(in the rows, 128 means zero)
A single turn carries every row of the set below to another of its rows. Some are shown first; where does it send the rows asked next?
q303: [105 107  97 136 148 111 112 120 132 116 134 100 164]
q736: [106 159 124 150 152 145 135 123 145 111 143 140 158]
q987: [119  99 115 174 109 113 101 153 133 161 126 104 156]
q215: [117 166 163 169 112 115 126 139 126 135  96 110 131]
q386: [134 105 148 176 109 119 144 145 155 139 111 123 111]
q702: [ 88 153  82 175  96 119 143 146 117 139 132 128 129]
q41: [144 166 126 149 148 120 134 142 127 141 102 121 171]
q718: [135 151 106 163  75 134 131 144 158 110 122 127 111]
q825: [ 85 137  82 154 111  98 159 133 139 127 115 107 113]
q228: [118 152 142 184 116 142 126 155 154 154 134 139 149]
q986: [109 152  92 127 104 155 141 125 166 120 113 131 120]
q146: [111 172 154 159 123 135 125 127 102 123 110 123 141]
q371: [122  79 111 154 125  97 116 130 134 127 120  92 139]
q403: [ 97 104  77 125 111 105 124 131 141 113 133 100 144]
q238: [135 121 136 126 111 114 136 126 119 117 154  79 155]
q169: [150 141 133 159 131 121 137 150 126 164  88 122 152]
q49: [110 146 160 147 126 115 140 126 130 134  83 103 116]
q889: [124 150 102 141  94 128 140 134 178 105 111 113 109]
q565: [128 127 141 120 114 124 130 178 145 112 134 125 101]
q261: [120 140 134 123 119 122 129 134 137 141 150  77 174]
q463: [ 96 141  89 179  92  96 149 150 133 133 122 111 116]
q80: [122 112 131 145 146 122 155 112 147  95 121 123 118]
q579: [103 125 102 157 133 128  98 141 129 151 140 112 181]
q314: [152 146 124 144 150 110 142 127 114 116 101 118 155]
q172: [138 102 141 133  97 129 137 133 111 146 143  88 144]
q640: [119 138 132 107 129 132 129 169 145 102 139 126 114]
q7: [159 122 131 149 134 110 146 135 112 137  87 120 137]
q649: [104 151 149 136 135 134 138 113 107 123  95 118 126]
q95: [102 119  86 159  82 119 105 160 136 151 137 115 155]
q543: [121 123 139 128 105 137 131 144 129 172 140  87 161]
q196: [111  94  90 150  86  97 119 148 141 132 125  99 132]
q87: [ 77 148  74 152 117 122 154 132 123 133 125 123 128]
q149: [ 89 128  73 134 109 126 110 141 134 132 143 115 166]
q147: [115 152 134 116 126 142 121 179 145 121 145 134 126]
q61: [123 155  96 150  83 162 130 137 144 123 125 143 122]
q646: [124 139 141 130 109 137 121 189 146 130 138 132 114]

q386 moves to q228
q147 moves to q640
Now these:
q702 moves to q87
q149 moves to q403
q238 moves to q172
q371 moves to q987
q649 moves to q49
q718 moves to q61
q41 moves to q314

A single turn carries every row of the set below to another of its rows. Some are shown first; where does it send the rows asked next?
q471: [146  73 100 135 119 120 113 174 136  94 123 170 147 141 137 114]
q420: [137 104 137 125  94 117 115 111 132 123 112 154 122 146 163 155]
q308: [111 126 132 167 104 149 117 144 115  97 139  88 123 154 115  96]
q106: [ 98 122 130 148  83  71  95 135 118  78 113 162 130 159 138 129]
q578: [102 151  97 171  84 139 125 153  94 106 124 129 113 134 115 145]
q267: [136 113 118 154 101 159 147 117 131  92 130 135 112 162 122  76]
q990: [137  95 100 139 122 135 124 103 136  90 128 128 145 152 137  81]
q139: [124  86 107 119  91 115 132 180 104 119 119 144 124 121 164 133]
q494: [125 111 104 160 124 152 119 140 103  96 136  92 144 141 120 102]
q17: [119 129  90 146 104 117 113 167 121  71 123 187 131 142 115  88]
q556: [ 96 136 111 162  93 141 125 150 109 124 137 156 142 129 127  62]
q312: [132  91  93 145 113 110 129 143 105  77 115 172 150 151 132 156]
q361: [126 115 104 159 106 148 145 119 135 108 127 158 105 125 120  71]
q922: [140 123 122 138  86 136 136 118  96 125 110 171 103 132 153 143]
q397: [104 119 126 151 118 130 130 179  89 144 141 170 111 133 139 117]
q758: [117 109 122 149 110 122 135 136  63  76 135 137 131 149 162 139]
q294: [105 117 126 136  78  98 118 137  90 134 123 141 119 124 140 159]
q331: [117 113  95 148  93 131 117 151 131  98 121 109 141 144 129 172]
q391: [117 134 146 145 108 116 106 105 110 139 124 175 112 144 150 133]
q675: [135  88 100 135 101 131 136 116 159  95 117 138 125 126 138  87]
q189: [128 111 102 134  84 120 119 174 150  60 116 169 128 155 121 104]
q413: [111 130 134 174  93 125 138 153 105  88 127 183 108 172 109 139]
q62: [101 101 128 142 104 126 107 146 163 119 139 132 169 149 139  90]
q999: [113 118 112 151 101 126 103 136 109  88 128  80 137 137 132  91]
q528: [116 125 120 148  96 120 114 103 129  90 126 129 120 152 135  57]
q289: [109 111 125 142 103 111 121 136  92 144 133 149 130 130 132 169]
q779: [132 111 127 162  90 139 131 186 122  99 128 182 101 151 118  94]
q743: [109 113 126 151 110 119 114 110 163 109 131 145 117 137 130  69]
q353: [ 95 104 153 131 103  98 104 174 135 135 137 142 120 148 155 126]
q140: [ 84 145 113 164 109 106  84 138 122 114 133 122 139 144 124 145]
q3: [114 118 114 145 119 116 104 164 155  77 133 181 140 163 112 102]
q818: [127  97 101 138  66 155 150 163 134 102 119 131 145 133 139  93]
q668: [102 120 151 164 121 124 125 134  81  88 152 141 125 169 150 138]
q10: [108 106 148 145  96 107 120 135  93  72 137 121 127 165 166 143]
q755: [111 113 128 144  97  85  81 165 131  98 124 171 125 141 139  79]
q531: [107 114 142 142  83 114 127 143 107 139 130 141 114 141 129 171]

q420 moves to q391
q779 moves to q471
q528 moves to q267
Now these:
q331 moves to q140
q10 moves to q668
q556 moves to q818
q312 moves to q106
q17 moves to q189
q743 moves to q361
q289 moves to q294
q999 moves to q308
q139 moves to q353

A single turn carries every row of the set below to another of its rows. Some are shown first; where does it send the rows asked next?
q625: [124 162 133 142  68  78 128 142 143 109  70 128 120 127]
q836: [123 136 124 158 119 109 105 159 117  89 120 135 116 106]
q184: [101 123 133 178  88  74 105 145 132 122  76 131 151 117]
q771: [107 136 121 117  39 101 119 119 146 128  93 139 132 103]
q102: [106 144 104 145 119  92 117 167 118 103  88 113 136 131]
q46: [118 171 140 124 128 117 128 120 131 118  97 106  93  96]
q631: [103 140 145 148  54 100 132  88 143 116  80 145 158 118]
q552: [ 97 136 139 150  42 106  94 134 152 123  84 105 143 120]
q666: [ 71 153 121 143  71 137 113 110 145  97  79 114 172 116]
q161: [116 122 121 155 135 119 174 120 147 116  99 121 129 116]
q994: [101 106 118 148  95 119 127  77 142 119  71 122  95 116]
q78: [115 162 145 184 112 107 103 141 119  85  85 123 136 110]
q601: [ 71 118 141 131  99 140 114  99 170 112 110 113 106 109]
q82: [136 140 126 130 124 148 132 106 165 103  99  97 121 114]
q751: [ 99 149 126 123  66 146 116  89 138  98 108 140 156  95]
q277: [ 70 136 110 113 129 129 139 116 129 134 104 105 130 101]
q941: [106 122 111 145  83  75 117 152 142 109  88 154 114 112]
q421: [124 120 138 159  91 112 155 118 127 133 102 105  86 115]
q466: [102 171 130 153 101 133 121 132 102 109 100 100 174 105]
q433: [110 142 121 142 117 142 116 120 105  97 130 133 162  94]
q290: [102 129 147 150  72 141 105  94 116 115 121 112 168 116]
q835: [ 93 133 121 156 120 141  91 130 119  80 113 108 146 128]
q24: [110 111 159 137  93 101 124 109 153 158 118 115 120  99]
q136: [109 135 146 147 134  87 137 100 153 123  82 148 117  96]
q233: [122 113 108 117 107 130 122  88 137 147  89  95 135 109]

q835 moves to q625
q161 moves to q994
Now these:
q24 moves to q277
q751 moves to q836
q666 moves to q78

A single turn carries every row of the set below to another of its rows. Some are shown first; where does it send the rows asked next?
q98: [106 141  78 120 111 151 145 124 138 146 151 158 146 105]
q667: [142 121  90 112 144 124 122 103 104 124 195 147 155 143]
q474: [139 110 113 158 156 111 168 141 166 123 159 166 141 144]
q774: [136 120 106 158 176 130 123 155 154 117 166 142 143  94]
q190: [137 139  89 148 149 135 124 169 143 100 192 131 146 157]
q599: [109 152  62 117 126 129 139 142 166 157 135 130 142 123]
q915: [129 138  78 135 116 144 111 124 118 104 126 123 144 144]
q720: [101 101  88 127 116 143 111 123 165 129 149 110 133 114]
q660: [152 138 112 127 141  91 115  86 160 145 165 115 172 139]
q633: [148 149 117 134 134  87 118  90 155 146 183 116 164 143]
q873: [131 114  99 125 156  76 107 107 132 131 175 120 116 122]
q44: [105 155  68 119 113 139 135 130 157 162 141 141 141 122]
q396: [138 127 116 173 150 120 165 141 160 120 154 167 135 143]
q752: [148 141 120 177 148 110 135 135 150 103 144 162 127 143]
q961: [131 154 103 126 130 102 116 101 160 138 206 106 147 150]

q752 moves to q961
q633 moves to q44
q660 moves to q599
Now these:
q774 moves to q873
q667 moves to q915

A single turn carries every row of the set below to another of its rows. Some are shown first; where does it send the rows asked next?
q648: [126 128 109 116 166 128 132 103 137  94 124 156 106]
q715: [111 151 142 144 143 119  94 146 152 136 149 149 110]
q674: [128 129 131 109  79 150  88 113 127 151 121 115 132]
q879: [146 148  83 121  86 141 126 121 150 126 157 135 146]
q446: [118 130 156 111 105 150 105 126 139 147 158 143 150]
q620: [109 115 128  93 125 126 131  99 111 119 141 128  98]
q408: [153 147 104 141 137 152  90 120 163 115  96 154 143]
q985: [106 134 139 127 166 116  85 138 136 113 110 135 115]
q976: [139 125  81  97 119 135 112 109 127  95 101 115 152]
q624: [117 128 151 134 118 142  95  76 125  97 118 137 141]
q272: [134 129 103 101 103 120 145 141 115 107 130 143 166]
q487: [124 143 174 135 113 114 116 119 136 135 143 151 118]
q168: [152 130 104 103  82 134 134  96 126 110 126 127 154]
q801: [164 122 115 123  96 139  93 149 144 143 151 139 146]
q511: [137 151 107 121 131  97 112 156 148 138 130 169 113]
q756: [117 132 134  99 104  99 115 118 123 159 148 155 127]
q726: [145 165 169 125 125 132 113 147 139 126 120 139 143]
q91: [145 150  79 121 136 103 117 152 147 110 113 124 114]
q891: [ 98 138 143 129 130 123  66 108 155 107 128 119 125]
q246: [133 169 148 146 138 129 101 119 167 122 128 115 114]
q882: [119 126 172 119 137 110 107 111 119 113 104 137 122]
q933: [101 110  85 105 107 115 112 114 127  95 136 128 153]
q688: [158 145 111 138  95 128  76 142 140 147 122 144 149]
q496: [120 153 103 126 157 116 115 114 136 103  98 154  99]
q234: [133 126 119 111 107  93 113 134 104 140 160 142 114]
q497: [127 140 103  96 110 122 131 153 143 150 158 141 140]
q716: [139 124 110 129 132 167 100  91 128  93 105 118 125]
q810: [110 134 164 107 117 126  78 136 127 110 120 143 154]
q581: [124 138  97 127 127 111 117  83 124  80 103 132 125]
q544: [143 143 121 148 143 121  85 124 144  90  93 118 114]
q97: [134 142  59 115 124 143 104 133 151 110 133 124 143]
q370: [118 135  74 131 123 116 128 101 154 103 142 108 125]
q790: [146 146 126 125 130 130  95 175 157 140 133 125 124]
q746: [151 154  92 128 119 123 161 129 143 116 136 123 137]
q458: [137 108 132 111  95 156  99  93 118 133 141 119 145]
q332: [107 128 121 101 101 131 132  83 121 120 148 150 151]
q309: [100 133 130 104 129 119 119  76 112 124 115 140 113]
q176: [122 130 123 112 120 174 102  92 149 118  94 125 126]
q634: [151 139 101 134 148  94 114 140 131 114 144 169 123]
q131: [166 136  94 142 133 151  94 147 153 103 116 139 125]

q882 moves to q168
q234 moves to q688
q801 moves to q511
Now these:
q624 moves to q332
q933 moves to q810

